In the rows, 128 means zero.
The rows below come in pairs that one turn or mirror swaps. Which row does each named row swap with?
The rows were stretched afterwards, more along some directions than others.
Luda: [133 123 146 126 140 138 131 137 152 112 121 137 118 101 203 148  74 131
 150 132 112]
sud: [ 96 143 144 113 139 155 141 157 136 101 130 144 103 124 144 146  87 138
 112 130  99]
Kunuv: [127 133 106 171 163 131 153 144 161 145 126 132 118 104 142 114 110 129
 129 128 111]
lib: [137 140 131 124 128 161 138 174 114  91 140 144 124 138 140 107 116 122
 132 123 113]
Mup: [130 154 133 127 148 133 130 150 123 138 121 106 114 120 168 139  70 136
 140 141  98]
bikoz: [128  92 121 107 142 133 146 183 116 134 123 129 152 142 174 106  93 129
 114 135 131]
gul: [174 115 111 109 134 163  99 125 134  59  81 112 123 135 145 167 117 136
 115 127 129]
sume: [143 143 117  76 136 145 104 149  79 102 102 115 140 144 122 133  95 144
 114 149  97]
befu: [142 165 119  88 130 139 120 134 144 121 142 126 142 126 156 137  99 144
 127 126 103]
suba: [128  95 124 113 124 138 123 149 137 112 121 140 136 166 141 136 116 121
  93 130 138]
Susuv: [168  77 154 125 138 150 130 163 111  84  86 151 151 138 156 149 135 118
  95 138 105]
kiru: [159 110 172 118 112 168 131 129 128  92  95 150 118 111 159 162  99 152
 116 131 133]
lise: [143 117 121  85 107 148 113 138 106  90  90 104 127 119 141 177 116 146
  97 135 144]
labi: [117 104 119 109 129 131 143 170 112 135 111 133 135 111 137 143 135 125
  70 122 112]
garo: [120 125 101 131 140 151 144 156 134  73 136 121 156  98 148 148 137 135
 111 133  96]
gige: [171 103 144 146 131 146 156 141 136 157 125 138 128 157 141  86  86 135
 148 133 158]
nif: [154 126 112 127 165 126 121 154 135 128 105 122 134 125 149 122 104 141
 137 135 145]
tase: [114  92 113 113 120 150 155 144 106  98 107 124 141 133 130 137 129 125
  81 112 121]
dupus: [146 141 116 106 135 132 102 137 129  93 106 118 144 121 135 156  93 142
 103 156 109]
daras: [144 136 108 161 163 159 142 103 146 152 143 124 145  82 134 101 117 153
 162 121 129]
korov: [156 143 151 141 132 161 140  98 155  97 104 132 133 131 129 136 112 135
 128 136 102]
Tasin: [157 154 147 137 157 175 119 132 122 116 104 129 166 105 152 140 107 156
 143 121 117]
nef: [186 118 136 102 127 133 104 133 122 122 126 118 166 161 163 105  86 145
 131 153 132]
zab: [155 125 136 102 133 153 131 118 108 138  86 126 118  89 148 152 119 146
 151 121 131]
migu: [115 131 120 123 120 131 135 175 131  77 124 126 133 111 158 168 110 121
  86 130  68]
poza: [130 151 132 130 145 134 131 148 123 145 118 110 114 119 170 139  63 136
 138 140  95]
lon: [171 149 135 120 148 189 138 134 133 142  96 117 147 136 160 120  96 150
 141 107 159]
Zotun: [177 131 116 112 121 161  93 133 135 103 110 136 158 147 175 143 111 139
 123 116 131]
fifev: [143 117 145 143 140 126 126 105 142 110 135 155 145 141 143 116 100 119
 149 156  88]
mem: [127 108 126 130 125 104 156 151 104 145 142 132 153 140 130  88 119 128
 103 137 128]
firug: [156 115 135 131 133 145 153 103 142 161 148 137 142 131 137  76  94 150
 157 127 148]
sefu: [149 101  79 129 162 134 127 149  88 108 113  98 142 142 130 119 122 137
  88 146 109]
lukub: [152  93 119 118 117 154 144 165  83 104 119 126 128 174 141 104 112 126
 101 114 138]
kez: [130 162 148 126 122 150 137 136 161 123 145 142 118 107 179 139  85 124
 148 101 131]
niras: [112 130  89 128 139 154 152 159 125  81 134 113 158 102 141 146 140 135
 101 126 103]
Vazig: [147  78 118 140 140 135 133 138 131 105 114 151 165  98 186 138 111 136
 120 149  95]
Dobi: [163 136 124 100 119 158  97 137 133 114 118 141 157 144 173 139 102 143
 128 111 132]
Pov: [166 122 125 133 161 170 130 158 132  74  97 112 132 150 152 150 108 138
 122 118 140]
gozof: [124 107 118 128 131 160 145 128  99 102  72 124 115  89 150 145 103 139
 126 140  99]
Guve: [155  92 160  92 121 154 108 136 132  94  67 139 135 116 152 156  79 142
 112 136 141]
med: [169 115 138 148 136 148 158 141 144 152 128 130 120 146 139  97  88 133
 146 132 146]
banof: [137 127 110 134 134 142 138 142 102 104 137 111 144 126 155  94  95 131
 133 162  92]
Teli: [149 113 120 151 133 155 140 137 106  90 128 121 148 131 163 107 106 124
 122 156  89]
tuzo: [124 162 119 140 127 129 154 126 130 144 121 111 130  90 135 131  93 146
 121 129 117]
Sus: [165  95 131 111 125 146 147 173 119 102  99 130 135 169 160 140 112 118
  78 109 162]
Tafoz: [178 130 153 130 147 173 138 132 145 154 101 133 161 140 174 109  93 146
 145 113 161]
mekor: [ 99 124 133  90 129 135 135 147 116 105 123 117 121 111 110 130 113 131
  86 138  85]
zos: [150 137  96 116 145 155 118 150 136 117 104 118 140 120 130 141 102 153
 120 123 116]

Swapped with Pov: lukub
Swapped with migu: zos
Swapped with firug: Luda
Swapped with garo: Dobi
Swapped with sefu: Sus

The rows below come in pairs that one turn or mirror swaps. Which row does each named row swap with?
The rows were stretched afterwards, more along some directions than others.
lal: [151 159 238  95 128 154 180 113  93 151 138 183 131 103 127  86 182 113
 120 149 102  90 120 138 117 110 127]
Pefep: [161 143 204 105 112 157 149 149  91 176 128 198  99 144 131  56 192 153
 187 119  84 161 161 104 103  84 119]
Nuzo: [126 176 170  94  94 143 131 128 114 149  98 162 152 107 138  65 178 148
 128 109 150  99 167 124 118  95 144]
rurig: [143 160 177 101  95  92 145 136  61 128 103 146 117 111 120  79 166 163
 175  87  90  99 153 139 128  86 102]
meb: [130 122 186 154 164 138 158 122  98 150 108 161 102 165 110 119 176 119
 161 148 104 181 144 122 134 136 156]
viguf: [191 131 164 102 143 129 130 167  90 155 114 202 140 140  93 103 184  97
 174 151 119  86 116  99 124 147 154]
Susi: [146 119 185 137 128 116 167 183  73 148  84 187 138 150 120 117 148 104
 166 149  93  88 171  82 121  86 130]
Pir: [139 121 162 147 123  96 144 148 101 150  89 165 130 157 121 109 148 105
 167 132  89 136 159  86 123 103 118]
dogi: [169 149 192 108 146 143 161 137  85 119  99 150 112 171 117 141 181 131
 193 118  98 118 146 116 150 125 130]
Bipe: [195 142 183 137 103 128 137 162  94 151 135 214 155 114 125 102 176 116
 176 111 100  87 135 130 138 122 122]
mami: [155 149 219  95 158 160 159 129  98 144 128 185 129 123 116 106 173 111
 148 160 101 106 106 122 122 129 138]
boba: [156 172 194 109 110 100 195 129  90 126 100 117 149 148 154 120 186  90
 141 124 106  89 141 133 122 112 120]
Mena: [167 148 177 109 120 119 144 147 111 148  99 177 136 113 144  69 180 148
 153 121 139  81 147  98  93  70 160]
Vivi: [148 121 160 124 126 133 155 156 119 148 114 208 122 139 132 105 174  69
 139 130 118  89 136  97 141 148 172]
Vimer: [129 131 162 141  82 123 173 165 108 158 104 187 126 139 148 102 155  70
 115 144 105 109 165 110 122 116 164]
tok: [163 161 192 115 120 120 101 189 102 151 121 220 141 133 106  91 164 140
 164 124 127  90 132 114  95 109 114]
gab: [135 144 185 124 107 155 187 114  86 152 125 191 143 103 143  84 185 132
 147 135 113 122 167 137 150 116 125]
piv: [160 168 180 102 121 129 187 119  86 107 136 158 119 120 144 114 161 111
 138 105  94 103 148 179 152 112 144]
Nifo: [140 155 208 126 132 135 111 162 106 161 114 166 142 132 126  52 194 120
 125 156 148  85 170  83  65  98 135]
Ladid: [174 171 211  96 135 159 106 162 109 147 119 211 166 102 121  64 195 135
 148 134 120 107 130 142  82 111 138]
bar: [162 140 203 146 144 113 135 143  84 136 136 188 126 125 107 116 167 112
 162 137  93  97 128 145 114 112 144]
kolir: [163 167 197  72 139 140 124 126  72 167 128 197 162  85 122  20 217 163
 161 108 105 102 145 123  86  96 114]
telak: [144 181 200 104 128 111 137 153  48 138 101 175 137 131 114  73 171 147
 178 133  57 103 155 143 101  81 101]
niz: [159 173 192  67 119 166 162 112  85 120 130 177 114  94 142  72 190 154
 156 121 103 106 121 176 122 111 144]
gib: [141 104 164 175 153 127 130 150 104 159  92 179 138 145 143 105 156  91
 118 157 114 122 169 100 119 104 148]
gapo: [138 143 170 123 113 106  95 146 116 155 149 217 158 123 103  70 160 104
 138 139 136  87 137  91  85 132 120]
sima: [156 161 214  96 132 114 117 133 101 148 143 189 201  66 131  77 182 137
 119 114 108  84 153 147  69 100 125]
gug: [165 137 176  85 121 151 128 154  94 140 125 216 105 125 121  64 179 162
 180 121  94 142 135 122 123 105 113]
Suro: [158 157 219 101 129 133 182 108  87 120 126 142 122 139 130 122 192 113
 149 158 108 120 129 133 121 128 141]
noteb: [158 139 181 121 119 125 152 110 125 162 157 170 146  95 160  76 177 108
  91 116 144 116 132 144 122 108 149]
zetu: [166 155 207 117 144 130 169  99  71 148 133 158 142 132 136  92 201 114
 151 158  84 141 132 120 118 118 136]
tegop: [161 140 197 119 117 151 138 130 100 178 152 168 121 130 150  68 197 162
 166 111 113 128 143 139 109  98 154]
Vibu: [189 155 202 111 141 147 138 140  83 124 131 142 146 134 118 117 171 117
 168 135 106 107 130 131 118 110 144]
lurub: [137 144 161 137  97 151 176 118 103 158 111 164 106 107 169  78 197 158
 151 114 102 147 172 144 146  92 158]
Buk: [133 110 179 167 135 138  99 136 112 175 135 179 121 149 137  74 172  95
 117 158 146 133 162 104 103 109 145]
felev: [138 148 191 122 101 168 165 156  88 163 108 219 111 132 137  70 182 141
 159 140  92 129 161 109 130 105 109]
laror: [133 133 202 100 153 168 157 114 115 171 132 162 135  99 149  48 195 115
 114 130 119 114 151 158 100 109 150]
veku: [120 140 199 115 109 130 141 132  97 172 124 169 130 118 117  61 185 110
 132 150 131 119 140  91  86 127 134]
poku: [161 157 189 119 111 124 171 115 106 128 115 144 129 127 169  96 177  94
 109 120 120 100 145 144 129  87 159]
Sako: [165 177 212 117 132 147 178 129  66 138 119 133 119 124 136  97 184 153
 173 120  82 118 139 182 149  95 117]
bitu: [131 130 167 127 134 121 173 110  74 143  97 161 121 158 135 107 176 136
 174 150  85 143 125  94 129 109 134]
Rubug: [122 141 191 101 143 154 117 107  96 148 119 170 101 125 137  65 198 135
 125 143 144 131 141 133  98 119 163]
piti: [197 140 224 100 167 170 137 152  92 158 144 199 157 120 118  98 204 100
 150 140 119 104 114 137 105 148 153]
tutaf: [151 155 163  61 136 131 140 101 102 111 102 148 139  79 154  63 199 165
 111  98 121 112 156 149 128 106 147]
Matu: [156 147 159 108 144 127 119 139 125 130 125 159 139 157 115 106 149 116
 177 119 115 102 115 126 130 130 128]
metu: [166 147 173 143  99 133 166 170  88 162 124 172 126 128 142  80 189 114
 165  96  95 105 171 144 147 108 149]
Sapag: [169 170 210 109 144 136 166 143  71 125  91 139 139 130 115 119 182 141
 160 135  82 122 137 164 133 112 126]
Ruso: [119 158 152 132 122  84 154 129  71 129  80 141 116 163 136 100 171 120
 143 135 107 122 190  87 106  86 156]
dab: [131 140 230 101 129 157 167 141  73 184 123 180  92 141 116  54 181 124
 168 103  88  99 124 140 137  98  92]
mas: [142 183 203 107  95 113 186 157  89 116  97 135 158 127 131  87 195 120
 159 139  95  94 163 119 112  95 115]
zetaf: [106 136 199 144  90 138 140 139  92 204 110 196 115 133 143  45 189 125
 145 133 112 123 170 109 100  98 111]
gem: [183 165 201  77 139 144 137 135  81 126 138 151 123 119 111  64 181 156
 189 105  97 120 127 142 119  91 108]
pivum: [134 130 178 122 135 115 161 158  87 142 100 181 127 152 101 115 158 127
 185 146  79 122 145  80 145 114 118]
Nalu: [163 134 173 140 104 105 133 193  96 170 100 192 138 134 133  84 174 119
 163 119 105  81 171  89 119  84 122]
Bulo: [123 135 152 135 101 127 149 135 130 165 116 199 135 113 150  77 182 101
 113 141 135 115 167 102 129 125 151]
Gezur: [124 166 158 113 108 123 130 132  92 167 104 171 133 142 126  82 177 113
 148 146 115 122 157 111 118 125 131]
zag: [163 168 166  97  65 123 180 129  68 139 154 195 108 101 122  88 172 162
 165 103  85 111 175 139 152  92 146]
vifud: [141 140 205  97 126 109 142 126  93 135 106 156 179  78 152  76 201 119
 103 120 114  66 156 133 103  90 144]
zom: [157 163 204 105 128 143 158 122  77 134 135 137 156  98 138  91 169 121
 145 111  95  81 139 188 140  97 113]
dafez: [117 138 200 148 112 131 172 139  76 187 117 164 115 129 141  56 194 137
 158 135  99 110 163 130 136  89 114]
Sufe: [168 167 228  67 136 138 138 131  77 133 136 151 167  84 114  72 181 144
 149 115  86  90 133 179 106  99 102]
Lunep: [138 139 170 163  82 136 131 154 102 189 126 217 105 153 120  79 176 124
 171 142 126 133 160  88 113 100 141]
Tudo: [127 163 194 139 107 119 132 159  51 163 117 171 146 138 108  66 157 174
 200 122  64 114 163 118 100  60  83]
mezor: [167 139 164 110  94  97 149 146  72 152 120 155 130 126 144  79 189 152
 154  95  94 128 163 128 117  93 140]
dulu: [176 153 209  97 135 153 185 142  84 119 124 180 124 136 121 132 184 128
 187 158  89 122 117 118 124 127 145]
lofel: [120 117 159 150 160 131  97 114 122 166  97 171 118 157 141  79 172  85
 124 141 140 130 152 124 110 123 143]
Sabaz: [157 127 145 110 103 120 138 156  99 160 100 203 115 132 121  84 157 127
 171 107  95 119 136 109 135  91 134]
foga: [190 154 180 113 116  99 141 143  75 160 139 197 130 111 127  76 177 158
 192 119  81 102 148 106 106  74 122]
rufi: [140 133 175 135 127 138 128 188 112 164  83 185 127 162 115  98 155  85
 173 144 112  72 136  73 120 107 119]
Rili: [162 166 213  74 105 162 205 134  71 145 125 148 113 133 122  96 198 110
 166 116  70 128 109 160 159 134 119]

Swapped with boba: sima
Swapped with Vibu: niz
Swapped with Nuzo: Mena
Swapped with dulu: zom
Swapped with rurig: veku
Swapped with meb: dab
Swapped with vifud: mas
Swapped with mezor: gapo

